[149 137  63 153 132] = Sezag
[118 116 188 101 113] = Mase
[124 133  63 150 150] = zom
[ 65 116 155  99 156] = dat
[ 62  63 137 153 159] = bot
[118 116 188 101 135] = lov
[112 137 188  99 120] = Ditus
[124 137  63 153 156] = sedud
[118 116 149 101 113] = Difo
[150 138 132 148 113] = tetop
has: [188  99 120]
yes
asked: [124 137  63 153 156]
sedud
rev: [188 137]
Ditus

[134 184 140 131  96 132 167 127 148 169  74  91 159 127 147 103 174 107
 202 159 124  88 137 100 189  99 163 114  97 175 126 142 148 165 130 119
 147 152 179  99 108 125 136  88  92  80 102 134] : lipuv
[189 120 175 124 130 100 139 174 108 167 110 149  98 124 125 115 171 194
 149 110 184  61 188 152  66 130 133 167 187 155 149 187 194 136 196 122
 130 135 140  93 140 165 150  88 135 204 102 118] : zez
[134 129 131  96 178 128 151 124  85 197  98 145 118 143 121  56  68 181
  93 114  97  98 169 170 149 134  90 125  90 134 106  94 144 103 115 176
 165 165 178 100 144 188 120 165 168 145 146 113] : Nen
[189 120 175 124 130 126 139 174 108 167 110 149  98 124 125 115 171 194
 149 110 184  61 188 152  66 130 133 167 187 155 149 187 194 136 196 122
 130 135 166  93 140 165 150  88 135 204 102 118] : Tegut
[119 147 142 121 133 140 155  98 119 186  91 121 141 127 134  64  99 129
 120 134 100  91 145 141 185 117 104 121  79 147  91  83 139 149 107 155
 169 172 189 100 114 153 126 137 136 104 122 124] : bagi
[175 149 179 126 106 105 164 155 122 173  84 124 125 114 137 114 184 147
 171 136 165  66 158 120 122 116 156 153 150 172 132 173 184 159 174 116
 139 145 152  99 124 148 154  79 108 147  97 124] : Daru
[107 129  70 154 108 168  71  98 183 101 186 118 137 150 126  91 135 155
 153 129 135 142 172 157 122 123 104  95 136  95 150 115  93 126 110 129
 123 132 180  77 118  85  93 118 118 128 114 146] : fof
[138 131 152 135  92 132 138  83 138 152 142 133 135 106 127  76 133 137
  99 147 139 121 141 135 151 125 120 127 115 124  98  96 125 140 112 147
 151 152 168  93 120 111 133 129 128 118 120 138] : Danot
[189 120 175 124 130 100 139 174 108 167 110 149  98 124 125 115 171 194
 149 110 184  61 188 152  66 130 133 167 187 155 149 187 194 136 196 122
 130 135 140  93 140 165 150  88 135 132 129 130] : reb
asked: [132 167 127 148 169]
lipuv
rev: [149 170 169  98  97 114  93 181  68]
Nen
asked: [128 118]
Danot

[123 131  94 171 163 132 102 133 134 117 168 141 135 135 109 141 170 103
 113 152 156 142 156 121 123 133 111 143 149 111 179 144  99 111 152 187
 126 114 110 102 123 178 141 158 137 119 150] -> Zosil
[145 129 124 124 114 133 146 148 153 124 123 142 116 119 114 124 143 127
 115 128 142 123 116 129 137 145 114 130 123 128 133 146 144 129 152 144
 125 134 148 136  97 128 124 119 133 126 145] -> modur
[127 122 127 124 136 118 120 128 128 128 135 122 133 126 126 140 128 132
 118 135 123 129 128 132 125 131 121 133 128 121 130 132 125 131 132 122
 121 134 128 127 132 137 129 135 127 131 132] -> pepu
[104 143 113 133 147 137 113 124 138  93 138 110 165 153 133 104 158 147
 120 151 161 101 137 133 155 138 128 148 134 126 129 126 123 117 132 121
 122 129 119 103 128 104 123 107 130 140 119] -> tav
[132 135 117 159 154 135 135 145 119 141 132 141 163 136 115 110 125 154
 123 117 158 132 112 136 132 134 123 119 144 110 127 144 114 110 120 129
 102 138 132  95 142 135 130 124 143 124 116] -> Zelog
[153 143 144 121 103  93 127 145 149 126 132 146 134 113 117 186 149 130
 113 117 112 121 115 151 130 142  95 131 118 113 121 157 134 124 170 139
 122 143 147 125  98 133 137 122 126 123 137] -> Kave
[149 128  78 119 156 148 136 175 153 169 135 104 121 126 128 100  94 140
  71 153 140 116  93 125 148 152 113 135 160 142 157 153 151 132 142 124
 103 153 143 162 109 160 131 141 141 171 178] -> bupe
[128 127 128 129 130 128 127 128 128 130 128 127 128 127 128 129 127 128
 126 131 129 129 127 127 128 129 128 127 130 128 128 128 126 129 128 127
 126 129 127 127 129 129 128 128 129 128 129] -> takab
[128 115 121 125 147 123 120 109 137 141 132 113 130 132 121 120 114 125
 135 136 134 125 133 125 121 122 135 136 130 119 133 112 113 141 104 120
 120 134 119 141 153 110 115 130 123 128 128] -> Podi
rev: [126 133 119 124 128  97]
modur
asked: [132 113 130]
Podi
asked: [132 122 121]
pepu
has: [118 132 128]
no
row of modur
[145 129 124 124 114 133 146 148 153 124 123 142 116 119 114 124 143 127
 115 128 142 123 116 129 137 145 114 130 123 128 133 146 144 129 152 144
 125 134 148 136  97 128 124 119 133 126 145]

[104 114 105 128 111 131 111 103 126 132 121  87 111  88 110] : mif
[ 94  99  91 134  85 147 116 109 137 151 122 168 113 167 115] : Nik
[145 147 150 113 164 103 125 124 112  98 126  73 127  69 122] : pud
[104 114 105 128 111 131 111 103 126 132 121 132 113 126 112] : Losol
[144 124 147  93 154 128 160 142 143 125 156 154 112 135 107] : vefos
[125 155 132 147 159 121 103  96 119 117 123 100 132  85 124] : Gudap
[170 111 169  58 156 127 205 189 155 124 176  79 108  96 114] : zeli
[131  95 131  81 132 167 192 151 182 165 188 120  91 122  94] : Gofi
[105 128 111 131 109 103 126 132 121 132 113 126 140  80 132] : Viviz
has: [114 104]
no
asked: [104 114 105 128 111 131 111 103 126 132 121 132 113 126 112]
Losol
asked: [142 143 125]
vefos
asked: [111 169]
zeli
asked: [105 128 111 131 111 103 126 132 121 132 113 126]
Losol

[176 156 119 155 102 174 147 200 170 107 157 156 193 135] = zipi
[120 156 187 155  86  60 113 134 194 117 184 131  67 115] = Rugeg
[155 129  77 151 110 163 133 198 117  67 131 194 184 117] = rodag
[112 153 159 179  86  91 106 140 205 108 169 129  73 105] = Gaku
rev: [157 107 170 200 147]
zipi
rev: [ 86 179 159 153 112]
Gaku
rev: [ 67 131 184 117 194]
Rugeg

[135 128 128 152 128 128 136 145 136 160 144 167 136 152 128 128 128] = vom
[145 142 136 144 136 128 127 136 175 136 144 167 128 136 128 128 151] = sovo
[144 136 128 129 144 136 136 128 143 153 136 136 136 151 128 128 136] = Rem
[129 151 128 158 151 128 128 135 136 129 128 151 128 152 129 128 137] = levo
[144 152 128 136 128 129 159 136 136 135 152 175 129 152 128 136 136] = Voga
[143 128 128 144 144 128 128 152 199 136 128 159 128 159 128 128 152] = vovu
rev: [128 151 136 136 136 153 143 128 136 136]
Rem
row of Rem
[144 136 128 129 144 136 136 128 143 153 136 136 136 151 128 128 136]

[127 128 141 128 132 134 127 127 131 143 133 141 136 135 129 143 129 128
 129 127 128 134 151 144 133 141] -> devid
[169 128 127 127 127 128 152 169 128 138 128 128 143 138 157 131 129 148
 166 127 132 129 129 128 129 138] -> Zadif
[140 134 135 148 172 129 143 132 131 151 128 152 129 133 136 129 129 128
 148 130 128 142 129 128 129 171] -> Lirat
[127 128 155 134 129 139 127 127 137 129 134 191 197 128 129 136 179 128
 139 127 131 159 179 128 145 128] -> zufi
[127 154 138 128 187 131 127 127 128 191 138 128 129 169 129 138 129 147
 127 163 128 128 143 128 129 196] -> Bas
[127 128 152 128 169 138 127 127 128 169 129 128 129 143 136 129 134 128
 127 139 128 135 179 128 129 168] -> bolin
[191 148 128 144 129 134 191 177 198 129 169 128 129 151 129 188 129 134
 176 127 154 128 129 162 183 128] -> Pebe
asked: [138 129 147 127 163]
Bas
asked: [154 128 129 162 183 128]
Pebe
has: [156 134]
no
row of zufi
[127 128 155 134 129 139 127 127 137 129 134 191 197 128 129 136 179 128
 139 127 131 159 179 128 145 128]
row of Bas
[127 154 138 128 187 131 127 127 128 191 138 128 129 169 129 138 129 147
 127 163 128 128 143 128 129 196]
row of Zadif
[169 128 127 127 127 128 152 169 128 138 128 128 143 138 157 131 129 148
 166 127 132 129 129 128 129 138]
asked: [127 128 152 128 169 138 127 127 128 169]
bolin

[ 80 192  94  98 177] -> Nare
[ 93  98 104 100 178] -> Lod
[110 187 104 100 178] -> gusu
has: [ 80 192  94  98 177]
yes
asked: [ 98 104 100]
Lod
rev: [98 94]
Nare

[136 157 137 131 133 131 131 142 150 147 131 133 129 134 130 133 136 137
 131 131 132 131 148 170 132 129 137 133 137 164 131 133 137 141]  maru
[133 171 135 130 133 132 133 142 155 146 131 135 129 131 131 137 135 139
 132 134 131 131 141 160 130 132 136 133 133 154 132 133 139 146]  Nam
[130 206 133 130 132 134 129 136 135 143 128 139 128 129 129 132 132 142
 132 144 129 132 136 148 129 131 148 129 132 176 134 129 132 158]  momid
[133 177 136 130 133 132 131 142 146 148 129 135 129 131 130 135 134 139
 133 135 131 131 142 160 130 130 140 131 134 163 133 132 137 142]  disit
[133 171 135 130 133 132 133 142 155 146 131 130 129 131 131 137 135 131
 132 134 131 131 141 160 130 132 136 133 133 154 132 133 139 146]  Gol
[130 206 133 130 132 134 129 136 135 143 128 139 128 129 129 132 132 142
 132 144 129 132 136 148 129 131 148 129 132 176 134 129 135 139]  tur
has: [160 130 131 136]
no
has: [129 135 139]
yes

[147 142 146 115 108  75 122  81  90 142 120 154 153 160 124 113 103 130
 128 121 182 154  81 121] : fupo
[146 131 157 156 155  96  73 103  97  93 143 145 165 101 130 141 131 155
 189 134 148  97  76  95] : vib
[146 115 108  76 122  95  74 103 100  93 142 146 165 101 130 154 101 138
 123 130 190 143  76  95] : Rigi
[138 141 159 121 153  75  78  89  96 118 130 143 165 129 115 155  97 131
 134 141 189 148  75 106] : tudo
rev: [148 189 141 134 131  97 155]
tudo
rev: [122  75 108 115 146]
fupo
row of tudo
[138 141 159 121 153  75  78  89  96 118 130 143 165 129 115 155  97 131
 134 141 189 148  75 106]

[151  59 118 106  78 136  71  68  78 126 122] = Bapu
[151  59 118 106  78 136  71  68  78 101  68] = kud
[144  75 124 115  91 118  85  82  91  98  84] = sokek
asked: [151  59 118 106  78 136  71  68  78 101  68]
kud

[135 122 113 114 128 128 142 117 113 122 107] : laku
[141 140 154 143 145 120 149 133 145 160 131] : tuke
[184  56  99 165 181 193 204 168 141  50 143] : sapi
[108 103  74 114 102 130 145  86  79 101  72] : boziz
[139 109  89 173 137 190 190 129 113  97 115] : Ner
[ 59  99  89 173 137 190 164 103  90  91  91] : Nise
asked: [56 99]
sapi
rev: [101  79  86 145 130]
boziz
asked: [143 145 120 149 133 145 160]
tuke
row of laku
[135 122 113 114 128 128 142 117 113 122 107]
has: [173 137 190 164 103]
yes
asked: [103  74 114 102 130 145]
boziz

[145 108 133 122  84 150] -> Kap
[103  58 129 114 127  88] -> Vud
[103  58 133 122 103 159] -> sapuf
asked: [145 108 133 122  84 150]
Kap
asked: [103  58 133 122 103 159]
sapuf
row of Kap
[145 108 133 122  84 150]
asked: [103  58 133 122]
sapuf
row of sapuf
[103  58 133 122 103 159]

